In the data rows, 500 means zero.
Each group is a hidden curve, and its rows are points along it. There are 2 groups. Groups are numbered from 0 in the order they first appear among the rows asked about.
Each row in order, then its group:
array([351, 288, 716, 519, 462, 631, 474, 342]) ~ 0
array([465, 659, 454, 397, 729, 474, 384, 550]) ~ 0
array([743, 286, 500, 653, 24, 509, 675, 405]) ~ 1
array([272, 387, 720, 462, 747, 506, 338, 398]) ~ 1
array([686, 509, 403, 263, 575, 512, 442, 600]) ~ 1
array([398, 481, 644, 420, 672, 592, 395, 384]) ~ 0
array([685, 623, 280, 566, 327, 434, 628, 621]) ~ 0
array([489, 686, 393, 438, 690, 393, 410, 593]) ~ 0
array([486, 691, 349, 730, 321, 492, 687, 573]) ~ 1
array([330, 258, 746, 537, 450, 601, 467, 330]) ~ 0
array([370, 347, 687, 512, 479, 663, 482, 346]) ~ 0
array([524, 683, 362, 444, 683, 359, 422, 622]) ~ 0
array([426, 616, 494, 396, 715, 543, 381, 492]) ~ 0
array([324, 239, 760, 561, 460, 558, 442, 331]) ~ 0
array([303, 703, 577, 323, 939, 612, 334, 507]) ~ 1
array([333, 311, 711, 508, 557, 541, 415, 348]) ~ 0
array([256, 344, 719, 502, 699, 467, 351, 411]) ~ 1
array([514, 747, 410, 223, 873, 556, 399, 601]) ~ 1
array([415, 562, 441, 612, 474, 398, 573, 566]) ~ 1
array([589, 651, 407, 198, 756, 537, 398, 614]) ~ 1
array([583, 578, 484, 397, 456, 716, 580, 470]) ~ 0
array([398, 515, 627, 393, 666, 579, 387, 412]) ~ 0
array([475, 656, 428, 418, 712, 457, 392, 556]) ~ 0
array([267, 440, 712, 466, 772, 542, 322, 398]) ~ 1
array([736, 338, 455, 360, 368, 477, 459, 529]) ~ 1
array([623, 532, 396, 785, 94, 551, 732, 469]) ~ 1
array([595, 579, 385, 788, 127, 546, 725, 495]) ~ 1
array([393, 365, 660, 485, 477, 698, 497, 355]) ~ 0
array([608, 594, 307, 561, 519, 197, 507, 705]) ~ 0
array([717, 324, 468, 679, 24, 528, 699, 409]) ~ 1
array([330, 241, 737, 555, 445, 595, 449, 320]) ~ 0
array([708, 624, 309, 550, 349, 473, 626, 593]) ~ 0
array([310, 233, 742, 540, 468, 544, 427, 326]) ~ 0
array([328, 272, 737, 528, 530, 552, 407, 337]) ~ 0
array([675, 563, 260, 627, 352, 191, 600, 717]) ~ 0
array([419, 598, 523, 382, 704, 537, 395, 482]) ~ 0
array([340, 330, 708, 489, 560, 543, 416, 362]) ~ 0
array([310, 247, 752, 534, 488, 535, 427, 340]) ~ 0
array([562, 696, 405, 203, 813, 556, 396, 627]) ~ 1
array([654, 642, 388, 474, 398, 615, 599, 552]) ~ 0
array([691, 581, 262, 604, 324, 322, 611, 647]) ~ 0
array([273, 576, 656, 393, 877, 595, 319, 445]) ~ 1
array([689, 642, 326, 518, 356, 524, 629, 577]) ~ 0
array([465, 440, 592, 423, 475, 756, 529, 361]) ~ 0
array([664, 585, 277, 609, 413, 169, 572, 717]) ~ 0
array([329, 716, 550, 318, 942, 598, 331, 521]) ~ 1
array([597, 619, 444, 422, 452, 674, 583, 513]) ~ 0
array([691, 583, 254, 626, 332, 242, 606, 674]) ~ 0
array([486, 670, 416, 414, 725, 417, 407, 583]) ~ 0
array([499, 483, 584, 397, 481, 756, 550, 394]) ~ 0
array([579, 636, 332, 542, 563, 232, 483, 690]) ~ 0
array([715, 382, 437, 311, 447, 503, 454, 563]) ~ 1
array([689, 602, 285, 602, 314, 351, 622, 654]) ~ 0
array([566, 663, 355, 486, 627, 276, 459, 653]) ~ 0
array([446, 634, 392, 673, 432, 449, 617, 583]) ~ 1
array([664, 566, 270, 622, 378, 183, 596, 726]) ~ 0
array([769, 244, 501, 566, 36, 483, 623, 410]) ~ 1
array([670, 651, 346, 494, 394, 585, 609, 559]) ~ 0
array([614, 598, 295, 588, 466, 182, 534, 718]) ~ 0
array([351, 307, 690, 516, 461, 634, 480, 335]) ~ 0
array([312, 267, 738, 534, 495, 531, 426, 337]) ~ 0
array([297, 327, 662, 548, 593, 407, 424, 444]) ~ 1
array([631, 631, 408, 427, 425, 654, 589, 525]) ~ 0
array([515, 492, 567, 395, 471, 751, 553, 402]) ~ 0
array([683, 647, 358, 495, 377, 554, 610, 570]) ~ 0
array([408, 511, 601, 399, 700, 590, 391, 425]) ~ 0
array([673, 578, 254, 628, 348, 222, 601, 714]) ~ 0
array([640, 579, 267, 647, 398, 164, 561, 730]) ~ 0
array([589, 581, 474, 390, 454, 709, 597, 493]) ~ 0
array([414, 397, 644, 477, 479, 718, 505, 349]) ~ 0
array([315, 353, 623, 570, 549, 404, 430, 450]) ~ 1
array([767, 220, 491, 477, 198, 470, 549, 447]) ~ 1
array([270, 506, 695, 425, 834, 573, 323, 416]) ~ 1
array([511, 687, 335, 740, 299, 509, 695, 573]) ~ 1
array([582, 646, 334, 521, 604, 269, 465, 665]) ~ 0
array([348, 392, 683, 460, 601, 566, 403, 357]) ~ 0
array([413, 562, 554, 392, 702, 557, 392, 449]) ~ 0
array([630, 574, 294, 597, 456, 171, 548, 733]) ~ 0
array([559, 543, 519, 369, 496, 741, 571, 436]) ~ 0
array([433, 427, 623, 432, 480, 732, 530, 366]) ~ 0
array([532, 682, 355, 468, 662, 322, 455, 640]) ~ 0
array([416, 776, 448, 264, 933, 585, 366, 593]) ~ 1
array([342, 366, 686, 486, 571, 556, 407, 365]) ~ 0
array([693, 600, 268, 576, 312, 372, 617, 638]) ~ 0
array([376, 761, 474, 284, 956, 593, 345, 568]) ~ 1
array([306, 223, 757, 541, 454, 560, 445, 324]) ~ 0
array([266, 320, 677, 527, 621, 436, 404, 431]) ~ 1
array([341, 416, 575, 599, 554, 377, 471, 508]) ~ 1
array([545, 548, 528, 394, 483, 752, 575, 445]) ~ 0
array([672, 428, 453, 744, 56, 538, 721, 449]) ~ 1
array([573, 622, 358, 774, 167, 540, 705, 517]) ~ 1
array([366, 483, 502, 586, 520, 387, 507, 547]) ~ 1
array([442, 638, 478, 396, 740, 512, 386, 513]) ~ 0
array([341, 244, 746, 549, 452, 598, 455, 322]) ~ 0
array([680, 590, 259, 624, 326, 283, 616, 677]) ~ 0
array([775, 226, 507, 553, 66, 480, 610, 405]) ~ 1
array([455, 657, 379, 669, 411, 462, 623, 590]) ~ 1
array([762, 242, 490, 457, 220, 466, 541, 481]) ~ 1
array([368, 420, 666, 443, 630, 573, 399, 376]) ~ 0
array([319, 221, 749, 542, 460, 577, 434, 326]) ~ 0
